Each row is where one point has got to under a steady rotation. How many steps took it there?
The counts run from 0 to 564.
[ 1.16  0.32  3.61 -0.18 -1.50  1.29  0.48  2.76 -0.38  0.72  1.24 -1.99
 -0.87 -2.10  2.50 -0.82  2.57  0.83 -0.96 -1.63  0.86 -1.03  1.00 -1.10
 -2.47 -2.62  1.66 -1.30 -0.34  0.89  0.62 -0.73 -1.79  0.10  1.74]  501
[-1.21 -0.27  3.02  1.15  0.07  1.86 -0.28  1.75 -1.51 -2.38  0.03 -1.40
 -2.93 -1.46  1.28 -0.84  1.73  0.99  0.85 -1.12 -0.32  0.49  1.65  1.29
 -2.10 -2.26 -2.31 -0.61  2.22  1.40 -0.20 -0.14 -1.58  0.79  1.49]  171
[ 0.87 -0.01 -1.05 -0.64  1.51  0.92  1.85 -1.29  0.62  2.97 -0.51 -1.96
  1.22  1.10 -0.68 -1.91  2.46 -0.56  2.34 -2.02 -0.54 -0.75  1.99 -0.42
  2.44 -0.65  1.04  0.53  1.73  0.06 -0.46 -3.51 -1.32 -2.47 -1.06]  309
[ 1.14  0.47  0.47 -2.10 -3.27 -1.75 -1.20 -1.45 -1.93 -0.34 -0.17  2.47
  0.05  1.22 -0.59 -0.10  3.55 -2.05 -1.04 -0.37  0.98 -0.44  1.57  1.60
 -0.45  0.95  0.74 -1.62  0.63 -0.93 -2.27  1.14 -2.23  1.86  0.15]  416
[ 0.71  0.64  1.51 -1.97 -0.89 -0.49  0.05  1.43 -2.08 -0.82  1.67  0.86
 -0.15  0.90 -0.28 -0.72  1.23  0.80 -1.18  0.18  1.84 -1.10 -0.52  2.26
 -3.43 -0.22  2.96 -3.86  0.44  1.73  1.17 -0.07  0.31  0.50  3.60]  535
[ 1.06 -1.36  0.36  1.99 -1.37 -0.79 -0.67 -2.00  0.17  1.41  0.09  2.60
  2.12  0.29  0.80 -2.35  1.50  0.01  1.32 -0.45  0.94 -0.23  1.31  2.76
 -1.14 -1.01  1.10 -4.82  1.06 -0.55 -1.59  1.61 -1.57 -0.69 -0.62]  34
[ 1.13 -1.06  0.46  0.66  0.98  1.32  2.36 -0.46  0.33  2.65  0.63 -2.74
 -0.28 -0.17  0.64 -1.38  1.91  1.93  0.87  0.00 -0.14 -2.59 -0.02 -0.36
 -1.20 -3.16  0.72 -2.35  1.57  1.19  2.67 -2.09 -1.95 -0.16 -0.14]  314
[ 0.51 -1.23 -2.71  1.07 -1.50  0.27  3.13  1.63  0.68  2.45  0.07  0.57
 -1.68 -0.91  0.87 -1.45  2.57  1.14  1.19  0.68  0.53 -2.17  0.94 -1.60
 -0.76 -1.89 -1.36 -2.11  1.67  0.78  0.62  0.36 -2.64  2.15 -1.60]  50
[-0.82 -0.41 -2.42  0.79 -0.31  0.09  1.42  2.80  0.59 -1.34 -1.72  2.96
 -0.67  1.89 -0.33  0.42 -0.12  2.28 -0.33  0.19  1.33 -1.89  2.11  1.30
 -2.06 -0.41 -2.44 -0.30  1.90  0.72 -0.79  2.06 -1.83  2.81  0.36]  410
[ 3.37 -0.04 -0.81 -1.17 -1.98 -0.78  1.67 -0.17 -0.56  3.71  0.24 -1.19
  0.96 -0.14 -0.03  0.18  1.90  1.48 -0.87 -0.54  0.62 -2.08 -1.10 -0.05
 -1.26  0.41 -2.47 -3.92  0.47  0.49  2.08  0.78 -1.93 -1.89  0.11]  63
[ 0.33 -1.59 -1.00  1.76  0.87  0.04 -1.20  2.58  0.43  0.76 -0.90  1.04
  2.76  0.83  0.32 -0.60  2.29 -0.29 -1.07 -3.11  0.92 -0.80  1.25  1.55
 -0.74  0.97 -2.35 -3.44  1.83 -0.99 -1.93  2.34 -0.53 -0.20  1.09]  32
[ 0.38 -0.79 -3.78  1.49 -0.65  1.06  0.51  0.68  0.52  1.96 -0.15  2.35
  3.14  0.60  1.29 -2.04 -0.45  0.45  0.85 -1.84  0.00 -0.81  0.45  0.39
 -0.67 -2.01 -0.04 -2.49  1.09 -1.31 -4.05 -0.74 -0.81 -1.63  0.08]  364
[ 2.21  0.16 -2.30 -1.28 -0.12  0.62  1.67  2.33 -0.26  2.49 -1.39 -2.12
  0.45  0.36  1.73  0.16 -1.55  3.13  0.77 -0.66  1.33 -1.44  0.12 -0.90
 -2.08 -1.12 -2.85 -0.09 -0.62  1.00 -0.97 -1.23 -0.18 -3.22  1.36]  126
[ 2.34  1.94  0.20  0.11 -0.12  0.83  2.03 -0.37 -1.26  2.35 -0.72 -0.81
  0.45  0.83  1.66 -1.13 -0.74  3.29  2.66  1.28  2.39 -0.26  0.96  0.48
 -2.05 -1.77  2.07 -0.70 -0.34  2.25  1.07 -2.11  0.21 -2.98  1.22]  518
[ 0.98  0.30  1.88  0.43 -0.28 -0.03 -1.40  2.06 -1.07 -1.88  1.36  1.28
 -0.71 -2.85  2.34 -2.11  1.69  1.70  0.88  0.23 -0.39  1.98  0.80  1.88
 -1.05 -1.47 -0.20 -3.61  1.87  1.86 -0.82 -0.10 -0.40  0.65  2.09]  175
[-0.03  0.65 -2.06  2.74  1.31  1.95  2.72  3.28  1.54 -0.89 -1.77  1.58
 -0.14  2.26  1.17 -3.12 -1.45 -1.62 -0.16  1.94  0.21  0.19  0.04  1.87
 -1.06 -0.32  0.13  1.21  2.32 -0.33 -1.98  0.89 -0.39  0.12  0.36]  223
[ 0.11 -1.19 -4.22 -2.33  0.62 -0.13  2.30 -0.29  0.31  1.30 -0.63  1.04
  1.19  3.50 -1.26 -0.42 -1.45  1.43 -0.89  0.87 -1.27 -2.62 -1.31  0.79
 -0.94 -0.92 -1.40 -1.33  1.35 -0.45 -0.94 -2.21 -0.91 -1.66  1.46]  334
[ 1.43  0.50 -1.85  0.01 -1.28  0.30 -0.78  2.00 -0.65  1.55 -0.43 -0.61
  0.59 -0.80  3.19 -1.95  2.32 -2.24 -1.43  1.32  1.21 -1.49  0.52  1.07
 -0.60 -1.44  4.32  0.55 -0.52  0.33 -2.31 -2.27 -1.76  0.31  0.24]  492
[ 1.93  0.29  0.11 -2.10 -0.27  0.20  2.27 -1.51  1.21  1.06  0.75  2.09
  2.93  2.05 -0.78 -0.43 -0.62  3.35  0.55 -0.46 -0.39 -1.12 -0.60  0.51
 -1.59 -0.90  1.51 -3.63  0.83  0.74  0.74 -1.69 -1.26 -1.61  1.09]  331
[ 1.55  0.28  1.72  2.26  2.49  1.30 -1.97 -0.25  0.20  1.42 -1.49 -1.37
  0.52  0.67  2.07 -0.57  3.48 -0.55  1.20 -0.58 -0.96  0.17  2.70  0.79
  1.88 -0.55 -2.89  0.21  3.06 -1.03 -0.69  1.46 -1.29  0.17 -1.54]  44
[ 1.71  2.46  0.84 -0.86 -2.25  1.91  2.09  0.35 -1.91  0.56 -0.25 -2.16
 -0.25  2.70 -0.68 -1.83  0.01 -3.30 -1.73 -1.19  1.00 -1.96 -1.37  2.15
 -1.39  1.10  0.67 -0.40  0.99 -1.70  0.12  0.26 -0.55 -2.28  1.59]  216
[-0.83 -3.32 -1.09 -0.05 -1.03 -0.95  3.08 -0.42  1.56  2.38  0.48  0.67
  0.45 -0.81 -0.59 -2.77  1.42 -0.22  0.68 -1.03 -0.01 -0.71  0.68  1.05
 -2.26 -1.40  1.60 -3.52  0.88  1.06 -0.80 -1.47 -2.80 -2.12  0.75]  301
[ 1.41  2.00  0.02 -3.01 -3.23  0.09  2.84 -1.16 -1.42 -0.71  0.10  2.32
 -0.71  2.70 -1.43 -1.91 -1.08 -2.58 -0.11  0.66  0.47  0.29 -0.29  1.94
 -1.03  0.75  1.37 -0.20  0.91 -1.05 -1.54 -1.06 -0.41 -2.19  0.89]  212
[ 0.54  0.51 -1.99  2.07 -1.14  1.76  2.32  1.77  0.06  2.69 -0.05  0.26
 -0.35  1.03  0.39 -0.73  0.88  2.44  1.56 -1.81  0.97 -2.58  1.64 -2.53
 -0.62 -3.93 -0.74 -0.84  1.42  0.01 -0.09 -0.13 -1.03  1.10 -0.45]  377
[ 1.27  1.20 -2.47 -2.87  2.04 -0.61 -1.11  2.66 -2.16  0.35 -0.07 -0.17
 -1.48  2.38  0.97 -0.36  1.71 -0.06 -0.02  2.66  1.45 -0.54  0.62  0.10
  1.51  0.01  1.11  1.97  1.44  1.40 -0.15 -2.42  1.30  1.40  2.09]  525
[ 2.30  1.30  4.96 -2.35  1.20 -0.02  0.62 -0.10  0.84  0.26  0.40  1.59
 -0.28  2.02 -0.56  1.26  1.40  1.15  0.43  0.08  0.62  1.87  2.53 -0.78
 -0.81 -0.25  0.47 -0.18  1.58 -0.35  1.91  1.13  0.59 -0.09  2.19]  264
[ 2.98  0.14  1.83  1.70  3.71  1.22  0.28  1.93  1.62  1.34 -0.83 -0.65
  0.68  0.83  3.37 -1.14  1.09  1.25  0.81  2.46  0.25  1.69  0.62  0.03
  0.35 -1.36  0.08 -0.62  2.08 -0.23  1.40  1.64  1.59 -0.90  1.14]  252
[ 2.18 -0.58 -1.60 -3.54 -2.48 -1.64 -0.30  1.28 -1.15  2.31  0.75 -0.05
 -1.15 -1.07  1.74  0.38  2.48 -0.68 -1.38 -0.60  0.09 -0.53  0.42 -2.21
 -0.27 -1.74 -0.44 -0.24  0.00 -0.15 -1.64 -2.41 -1.20 -0.56  1.62]  118
[ 2.21  0.94  1.35  1.98  1.11  1.39  0.03  2.80  0.18 -0.68 -0.72  0.93
  0.22 -1.68  3.02 -0.08  3.12  2.32  0.92 -0.03 -1.10  1.16  2.11 -0.11
  0.28  0.08 -2.88 -0.46  2.36  0.78 -0.62  1.23 -2.28  1.49 -0.88]  439
[ 0.78  0.84  1.20 -0.48 -3.89 -0.05  2.22 -0.94 -1.14  0.79 -1.23  0.76
  0.41  0.49 -1.63 -0.34  1.24 -0.83  1.10 -3.20  1.15 -0.91  2.98  1.33
 -1.61  1.05 -0.89 -0.61  0.01 -0.93 -2.14  0.96 -3.29 -1.60 -0.97]  420
[ 1.10  1.75  2.26 -0.31  2.84  2.32 -1.51 -2.39  0.06 -1.17 -1.56  0.20
  2.04  3.79 -0.43  0.59 -0.32  0.79 -0.24  0.40 -1.49 -1.30  1.09  2.02
  0.68 -0.90  0.21  1.02  2.36 -1.71 -0.70 -0.92 -0.86 -0.58  0.52]  341
[-1.21  0.13  0.33 -1.23 -3.34  0.79  1.51 -0.52 -0.68  0.34  0.28  0.77
  0.22  1.71 -1.81  0.02  0.20 -1.51 -0.63 -4.04 -0.44 -2.43  1.58 -0.49
 -1.26 -2.36 -0.15 -0.40  0.68 -2.14 -2.56 -1.08 -2.72 -0.39  0.83]  356
[ 2.38  2.63 -0.47  2.20 -0.28  2.44  2.22  2.16 -0.51  0.70 -0.88 -0.05
  2.43  2.32  0.66 -2.84  0.09 -1.42  0.35 -0.42  1.22 -1.00 -0.75  2.68
 -0.75  1.35  3.05 -0.98  1.01 -0.28 -0.77  0.85 -0.17 -1.01  0.63]  220
[ 1.25  0.50  0.41 -3.71  0.11  0.51  1.49  0.76 -0.92  1.54  1.36 -1.38
  0.58  2.11 -1.28  1.28  2.33  0.77 -0.90 -2.95 -1.23 -2.45 -0.25 -1.83
  0.63  0.30 -1.37 -1.92  1.46  0.09  1.77 -2.36 -0.94 -0.81  1.91]  326
[ 3.87 -0.65 -0.31 -0.39  1.61 -0.72 -1.48 -0.59  0.72  1.05 -0.58  0.71
  2.28 -0.21  2.00  0.26  1.06  2.70 -1.00  2.99 -0.58  0.46 -1.06  1.95
 -0.20  0.63 -3.62 -2.99  1.32  0.05  0.61  1.30 -0.76 -1.40  0.65]  65
[ 2.21 -0.93 -2.61 -2.75 -3.56 -1.52  2.10  1.62 -0.44  1.77  0.47  1.05
 -2.36 -1.60  1.04 -0.36  2.87 -0.05 -1.03  1.32 -0.75 -0.42 -0.69 -1.17
 -0.59 -0.30 -1.63 -1.26  0.56  0.89 -0.80 -1.15 -2.34  0.59 -0.58]  445
[-0.35 -0.21 -0.97 -1.81  2.02 -1.39 -1.06  2.61 -0.25 -2.29  0.43  2.68
  0.84  1.75  0.09 -0.73  0.18  0.97 -0.33  0.56  0.66  1.49  0.13  3.07
 -1.13  1.00 -0.08 -1.78  1.23  1.62 -1.81 -0.33  1.62  0.01  3.60]  537
